Each named move below is a turn or a mirror, shown by a few rows before and after it. Which moves, in which order, take the first row of each later pair to the second? The first pair is answered.
sab (before -> after):
[ -2   7  -5   0 -19   7   1  28  -5  -3  -7  13   5]  ->  [ -5   9  -4  -1 -20   7   1  27  -5  -2  -6  12   6]
[-34  42 -25 -26 -12 -12 -22  -6  -1  11 -13  68 -25]  ->  [ -2  30 -34 -16 -18  -3  -4 -13   2  -4 -23  79 -32]
[ 27  -7  -8  20  -7  10  10  -6   1  -6 -12   3   6]  ->  [-21  11   5   3   1  -2 -18   5  -1  18   6 -14  16]
pedab (before -> after):
[-18  14   1 -36   4 -20  11  37 -13   4   5 -16  -7]  ->  [ -2   5  -4 -33   9 -20  23  36 -15  -5   1 -14 -17]
[-22  34   6  -3 -47  24 -39  12  18   8   6 -16  27]  ->  [-15  49  -2 -13 -41  10 -30  34  21  -4  -6   1  16]
[ 14 -10   1  16  11   8  31  -7  12  -9 -19  -3 -22]  ->  [ 10 -17   4  22   7  16  24 -18   9  -1  -9 -15 -15]
[ -9  19  26   7 -16  26 -10  -9   2  15   5   1  28]  ->  [-13  32  26  -1 -13  18  -9   6   5  10  -3  11  23]
Ror (before -> after):
[-13 -24 -16 -25  41 -43  12  19 -11   0  12 -33 -42]  ->  [-53  -7   2 -27  23 -32 -22   9  -6  23  28 -36  -8]
[-30   3  10  -1   9  -9 -13   3 -10  16  11 -15   1]  ->  [-28  22  13  -5  -6  -7 -14  10   1   7   0  13   9]
[-21   2  -2  -2  -3  -6 -10   5   5   5  11   1   4]  ->  [-12   8  -5  -2  -7  -8  -4  10   8  -4   1  15   2]
Then:
(two moves a pair)
[ -5 -27 -35  10  20  32 -26  -3 -17  18  27 -41  -5]  ->  [-40  12 -27 -12  15  16 -41  24 -10  25  22 -24   5]	pedab then pedab
[-37  36  23   8 -26  16 -24  -3   8   7   8  22  25]  ->  [  9  34   8  11 -26  11   8   7  11 -25 -16  50   3]	pedab then sab
[ 39 -33 -17  12  18   5  20   4  -6  -6  -9 -19  -3]  ->  [-14  -2   7   7 -11  21 -25  -7   6  24  12 -16  42]	Ror then Ror
[ 16 -30  -4   7 -12  17   0   6  -9 -28 -10 -14 -10]  ->  [-12 -28   4   3  -8  18 -17   3 -11 -11   5 -33   2]	Ror then sab
[-67  49   3 -26 -57 -37 -26  31  28  20 -27  51  38]  ->  [ 66 -47 -44  15 -18 -33  63   2  -2 -31 -50  21 -41]	sab then Ror
[-44   6   4 -12  14  -3  -6  22  -3  15  18 -20   2]  ->  [  9 -36  -9  13   9  15  19  -8 -10   0  17 -30 -11]	sab then Ror
[-42 -27  10  12  20   4  18 -27 -11   9  22 -40 -27]  ->  [-71   2  16  -5  19  -7   5  -5  -5  12  17 -25 -20]	pedab then pedab
[-26  35  24  -5  15  -5  -9  28  -3  -6 -12  12   8]  ->  [ 26 -11   5  17  30   2  21   7 -19 -22 -13  -9 -20]	sab then Ror
[-12  30   4 -29  13  -9  -9  37  11   0  -7  37 -28]  ->  [ 41 -15 -12  -8  20   5  19  13   0 -14  -9  22 -48]	pedab then pedab
[ 15  23 -19 -14   8 -27   2  29 -18 -17 -13  14 -13]  ->  [ 16  -8 -23  -4  22 -21   3  10 -34  -6   3 -25 -20]	Ror then pedab
[-40 -14  -2  -2  36 -24  -6  23 -21  23  19 -56 -25]  ->  [-17 -43  -2  26  12   7  -6 -18 -23  22  29 -62  -8]	sab then Ror
[ -6  28  30  10 -36  14 -11 -30  14  12  -2  30  41]  ->  [  1  35  28   7 -36   8  -5 -22  17   4 -10  42  35]	sab then pedab
[  8   4   4   8  31  14  28 -10   4  30 -11 -20  -6]  ->  [ 17   4   6  16  19  24  29 -20   9  26 -12 -10   3]	Ror then sab
[ -1  -1 -21  -8  25 -19  14  23   4  -7   0 -16 -25]  ->  [ -7  -7 -20  -4  27 -18   8  16   0   0   9 -26 -22]	pedab then sab
[-20 -30  -8  -3  32 -15  -3  -1   9  13  11 -20  -4]  ->  [ 23 -30 -11  16   0   9  15 -15  21 -12  -8  19   4]	Ror then sab
[-36   4  18   0 -31  35 -36 -27   9  23  22  -6  32]  ->  [-17  34  12  -8 -42  28 -20  -2  24  -4  -5  43  29]	Ror then sab
[ 23  -8  -5  -4  13 -13  16   6  -9  -8  -6   1 -15]  ->  [ -4 -13   2  -2  16  -9  -4  -4 -15  14  15 -23  -4]	Ror then pedab
[-43 -10  27  -3 -12  10 -24 -13  -9  26  20 -27  25]  ->  [ 20  12  12  -8 -24   0  22  17  10 -29 -31  47   2]	Ror then Ror
[ 23  -3  -2  30 -11  19 -16   7   5 -13 -25   6  -1]  ->  [ 14 -19  -1  33  -1  17 -23  -1  -6   1 -11 -19  -3]	Ror then Ror
[ -9   6  20 -23  15 -22 -21   8 -10  18  17 -37 -19]  ->  [ 55   3  11   0 -19   0  10  -5   5 -20 -12  15 -17]	Ror then sab
[  8 -50   2  -3  12   7  -9 -41  -5  27   9 -50 -17]  ->  [-45  17  24 -26 -19   3 -46 -14  20  38   2  -2  24]	Ror then pedab
[-10  -6  -1  -9  30 -27  22   6  10  20  34 -13 -26]  ->  [ 34 -15  -7  11   3  -4  40 -14  19  -3  21  17 -20]	Ror then sab
[ 34  -8   2   6  16 -25  -9  -4  -2 -30 -35  10  12]  ->  [ 23 -29   6  15  19 -15 -18 -23 -11 -12 -16 -20  19]	pedab then Ror
[  2   3  10   8 -21  12 -13 -14   9   6  -5  12  17]  ->  [ 22  -6   5  11 -20  10   0 -13  11  -5 -13  16   7]	Ror then pedab
[ 11  21  -8  -2 -22 -19  15  25   8  -5 -25  26 -15]  ->  [ 37 -15 -14  20 -24   0  25  -4  -2  -5 -13   6 -16]	pedab then pedab
